(in the rows, 128 means zero)
A single turn carries every row of the set below to another of its rows. Some are shown first; where does it send the rows asked next?
z395: [104 138 109 129 137 109 133 155 137 120 149 136 106 142  93 116 155]
z399: [135 144 101 101 150 139 137 113 129 110 161 116 127 135 103  90 126]
z786: [110 110 117 150 144 111 110 121 141 122 123 124  93 145 135 103 143]
z405: [121 116 108 141 107 100 140 131 117 140 152 141 120 130 139  95 159]
z326: [118 116 133 106 135 119 113 155 142 121 141 129 121 127  81 113 120]
z758: [111 108  98 168 140 123 126 135 126 100 170 120 149 145 129 109 117]
z140: [143 140 114 127 102 146 136 150 103 130 169 109 108 127 129 124 127]
z92: [149 110 110 132 111 138 147 112 105 130 170 126 114 131 129 100 103]
z356: [144 112 123 120 143 156 142 127 103 103 132 123 116  90 114 115 141]
z898: [114 104 137 123 146 115 108 113 138 137 152 154 105 129 135 128 127]
z678: [134  97 141 150 128 119 139 133 132 116 130 126  88 159 115  96 131]
z854: [119 123 114 144 124 139 122 164 123  86 174 143 152 112 136  97 136]
z14: [ 79 101 124 149 127 134 126 171 103 111 136 131 119 121 143 103 125]
z999: [114 129 122 138 152 117 132 144 127  95 121 127 116 127 100  96 169]
z996: [130 139 132 134 142 131 110 136 105 100 185 150 138 100 137 118 121]
z341: [126 119 147 146 142 123 118 173 116 100 182 150 116 142 138  88 116]
z176: [130 119 129 142 129 147 126 134 117 125 178 109  86 110 142 126 145]
z770: [136 105 115 138 119 111 106 148 145 139 153 150 100 124 121 116 139]
z618: [124 112 148 114 102 112 110 148 116 117 123 139 130 140 110 110 116]
z477: [148 106 126 124 124 145 127 103  93  92 146 121 110 136 136  90 105]
z294: [111 132 103 121 158 152 124 118 114 105 175 130  84 129 144 107 143]
z611: [104 129 108 143 128 119 150 145  86 101 165 107 120 122 126  72 117]
z116: [110 116 122 108 129 123 121 137 110 116 115 163 146 121 125  88 135]
z299: [102 100 119 127 148 110 121 115 111  91 124 159 117 121 120  96 150]
z613: [144 132 136  94 125 159 138 131 109 118 167 134 122 130 102  92 122]
z888: [136 117 122 138 123  96 131 125 112 137 122 153 104 135 131  87 120]
z942: [110 134 138 105 140 161 138 113  92 109 136 118 123 121 135  90 142]
z438: [136 114 116 174 143 124 130 140 122  89 150 150 135 125 104 127 124]
z636: [121 133 138  94 126 162 120 157 117 113 142 116 115 131 142  87 141]
z662: [ 99 112 135 157 153 116 140 145  87 119 151 128 117 105 138 119 105]
z454: [125 122 115 120 136 168 135 125 124 102 164 105 119 118 103 109 160]
z535: [124 128 128 135 144 151 131 108 114 108 158 130  97 156 164  86 130]
z161: [105 139 135 129 146  92 112 142 118 107 176 137 122 138 120  83 106]
z382: [123 133 141 146 150 121 154 160 100  88 156 131 112 114 108  84 103]
z226: [ 83 125 123 136 157 138 123 136 124 101 149 114 139 124 129 117  94]
z635: [111 112 126 150 147 171 125 153 124  87 150 122 116 148 125 115 103]

z382 turns into z662
z92 turns into z116
Where do these go?
z636 turns into z678
z770 turns into z613
z395 turns into z140
z438 turns into z996

A single turn carries every row of the set below to another of its rows. Some are shown first; where does it send the rows asked next?
z876: [114 137 131 144 153 158  96 143 150 115  98 170 122 113 117 135]
z205: [ 74  96 119 127 146 159 116 149 133 117 161 158 130 107 105 113]
z10: [111 116 100 162 149 134 102 159 155 127 145 141  63 124 112 105]
z746: [ 90 111 119 136 129 120  92 166 157 141 151 112 109 109 102 136]
z34: [112  85  98 130 123 124  95 158 163 121 177 134 106 127 109  93]
z182: [101 132  99 139 128 162  88 165 172 115 117 126 143 140 108 121]
z43: [130 103 100 172 125 142  84 135 166 102 109 144 111 124 129 105]
z537: [107  96 120 120 125 150  82 123 173 113 124 169 149 125 101 135]
z346: [ 89 130 130 129 154 151 101 169 141 140 119 142 106  97 111 138]
z133: [130 123  97 121 117 141  96 135 159 119 117 131  84 108 104 134]
z137: [ 85 116  95 131 141 151 105 137 147  86 146 129 129 110 107 132]
z773: [104  88 108 139 127 145  95 167 160 122 148 156 142 134 102  70]
z721: [127  95 119 133 145 177 116 127 158 148 133 162  97 124 122 124]
z406: [142 107 136 143 135 131  86 164 166 150 129 175  98 129 118  97]
z989: [ 99 101 140 144 143 135 100 147 141 146 163 172  97  98 101  97]
z784: [ 92 117 100 150 130 107  69 155 169  91 136 149 115 125  91 117]
z737: [110 122 119 147 142 178  96 145 157 121 129 187 130 129 106  83]
z652: [120 124 119 141 135 137  80 187 169 144 105 140 118 126 108  95]
z159: [114 109 117 108 149 132 101 135 163 118 165 169  93 124  99 144]
z317: [114  89 119 160 157 133  89 136 170 101 156 182 120 140 123 115]

z773 turns into z205
z876 turns into z406
Where do these go?
z721 turns into z10
z43 turns into z317
z737 turns into z989

A single turn carries every row of the set below to another of its rows. Some are shown first; where does it send the rows asked next?
z139: [122 164 135 134 120 108 117 126 143 136 126 136 121 107  79 156 134 142
 137 157 122 116 130  97 136 129 121 113]
z638: [132 140 116 145 137 146  92 116 121 126 144 150 124  91 135 106 116 134
 122 131 152 128 117 125 112 123 131 131]
z121: [ 98 133 112 116 108 138 118 108 142  93 135 148 140 143 152 157 139 138
  91 111 118 116 138 129 142 124 120 123]
z225: [123 135 104 119 125 117 125 112 126 126 123 162 112 119 162 117 131 144
 120 116 106 112 157 129 136 132  81 121]
z496: [140 131 150 117 114 134 173 109 159 141 113 129 136 119 120 117 121 162
 109 124 129 155 156 101 135 152  93 142]
z374: [113 156 119 116 150 134 119 144 155 125 128 141 156 107  92 159 128 152
 113 112 135 127 130 110 141 133 131 152]
z572: [107 129  92 131 108 146 134 127 138 116 139 157 128 131 163 148 129 153
 132 107 120 127 138 138 122 146 145 133]
z35: [111 150 137 132 126 129 117 148 119 137 124 125 142 119  80 126 148 125
 125 135 119  95 135 103 135 130 138 107]
z31: [126 118 151 140 100 130 121 103 100 122 118 126 143 128 135 123 132 134
  95 140 101 137 114 125 131  95 128 107]
z168: [122 143 143 148  87 141 139 107 138 130 128 117 135 126 142 123 121 135
 131 123 110 149 100 146 134 107 158 130]
z881: [119 127 119 116 110 130 171 111 146 114 141 128 137 122 123 117 112 134
 115 110 136 149 130 116 124 114  94 174]
z929: [132 143 141 140  97 130 101 114 124 138 104 128 129 128 109 122 136 132
  97 154  95 156 101 115 141 110 135 121]
z394: [122 117 144 130 124 113 163  93 135 139 114 148 161 142 115 112  91 120
 110 115 123 152 135  92 124 126 113 140]
z956: [132 139 148 151 118 122 131  96 127 143  97 120 163 123 122 126  99 138
  92 132 105 150 103 136 127 109 119 121]
z131: [130 126 131 110 115 118 166 104 160 153 114 117 145 128 112 129  93 128
 124  94 133 155 126 130 118 132 110 147]
z251: [118 131  86 107 115 134 130 124 158 126 119 135 137 134 145 166 124 139
 104  99 126 127 140 138 112 140 112 106]
z474: [126 143 106 108 104 123 123 100 134 131 134 168 139 143 147 126 128 184
 115 129 131 129 157 142 117 140 122 107]
z623: [124 139 142 117 127 100 150 100 134 163 134 161 139 120 112 122 123 149
 139 122 129 142 130  92 137 128  82 149]
z886: [138 143 132 110 104 112 161  99 143 141 136 146 134 133  99  95 105 164
 141 135 144 147 157 119 113 136 125 140]
z29: [119 139 136 144 128 135  98  93 116 147 145 151 134 104 136 101 116 138
 128 121 155 116 112 138 126 138 125 141]
z224: [144 163 140 122  94 127 124 100 138 135 120 122 134 131 128  87 121 158
 118 141 117 138 134 154 127 103 135 102]
z901: [125 130 132 143 119 138 109 101 124 116 153 151 120 107 122 108 113 118
 129 142 159 133 120 100 111 120 140 129]
z547: [106 133 136 140 114 131 104  90 122 133 156 160 128 119 124 116 122 126
 134 132 164 109 122 112 123 147 135 131]
z223: [115 151 113 108 130 129 122 138 171 141 115 126 147 131  97 166 126 128
 119 103 131 119 136 118 127 143 138 103]
z132: [120 130 133 129 116 133 168 118 144 146 138 141 140 125 127 107 109 136
 152  98 130 156 125 117 128 130 143 166]
z167: [117 128  91 132  92 133 112 120 115 124 110 145 107 130 145 124 139 145
 100 138  99 125 136 141 125 148 103 134]
z683: [116 111  93 128 111 132 142 129  98 120 131 146 127 119 142 131 135 154
 111 126 121 112 147 131 109 140  93 132]
z783: [132 137 142 121  95 127 142  99 159 135 107  99 140 135 124 131 106 112
 108 110 115 150 112 140 127 104 130 110]
z729: [121 112 123 115 117 116 139 107 122 152 114 167 131 137 119 105 117 140
 117 118 115 155 137 100 135 153 105 171]
z2: [109 162 119 132 125 145 122 151 153 141 140 143 146 123 112 146 141 142
 144 114 127 125 120 111 135 132 166 120]
z851: [124 111 147 123 140 115 153 119 107 152 120 151 154 118  95 116 110 147
 127 116 127 139 138 101 129 138 118 162]
z612: [139 167 127 110 130 125 110 130 153 133 124 153 143 126  92 121 126 164
 127 141 133 133 155 111 125 127 159  99]
z595: [100 139  91 138 111 125 132 120 132 122 115 139 138 135 132 142 122 137
 106 122 118  88 151 139 117 163 102 111]
z962: [133 160 145 119 131 142 135 139 168 139 110 126 140 114  99 142 143 160
 108 134 125 128 156  96 144 157 120 110]
z4: [112 158 158 133 105 131 129 105 145 120 117  99 142 120 105 119 122 121
 108 120 115 122 112 147 156 108 133 143]
z596: [139 139 147 141 113 114 113  95 126 112 102 131 110 108 132 128 113 131
 112 148  92 136 132 132 145 102 126 112]
z797: [116 154 117 122 119 126 118 147 139 153 123 144 129 128  75 117 149 127
 128 138 120 126 131  83 136 147 124 135]
z423: [140 149 169 131  98 142 141 104 157 130 100 105 135 121 128 121 134 150
  94 138 108 143 138 124 149 129 117 105]
z145: [116 164  96 137 132 133 130 156 148 133 123 130 148 121  95 136 132 127
 113 131 126 107 136  98 112 132 114 102]
z830: [128 135 124 119 103 146 141 115 153 118 114 136 127 128 154 142 143 166
  91 129 117 129 163 120 134 157  95 106]

z886 turns into z474
z139 turns into z623
z121 turns into z4
Where do these go?
z132 turns into z572
z783 turns into z223
z167 turns into z929
z851 turns into z683
z496 turns into z830
z901 turns into z547
z595 turns into z956

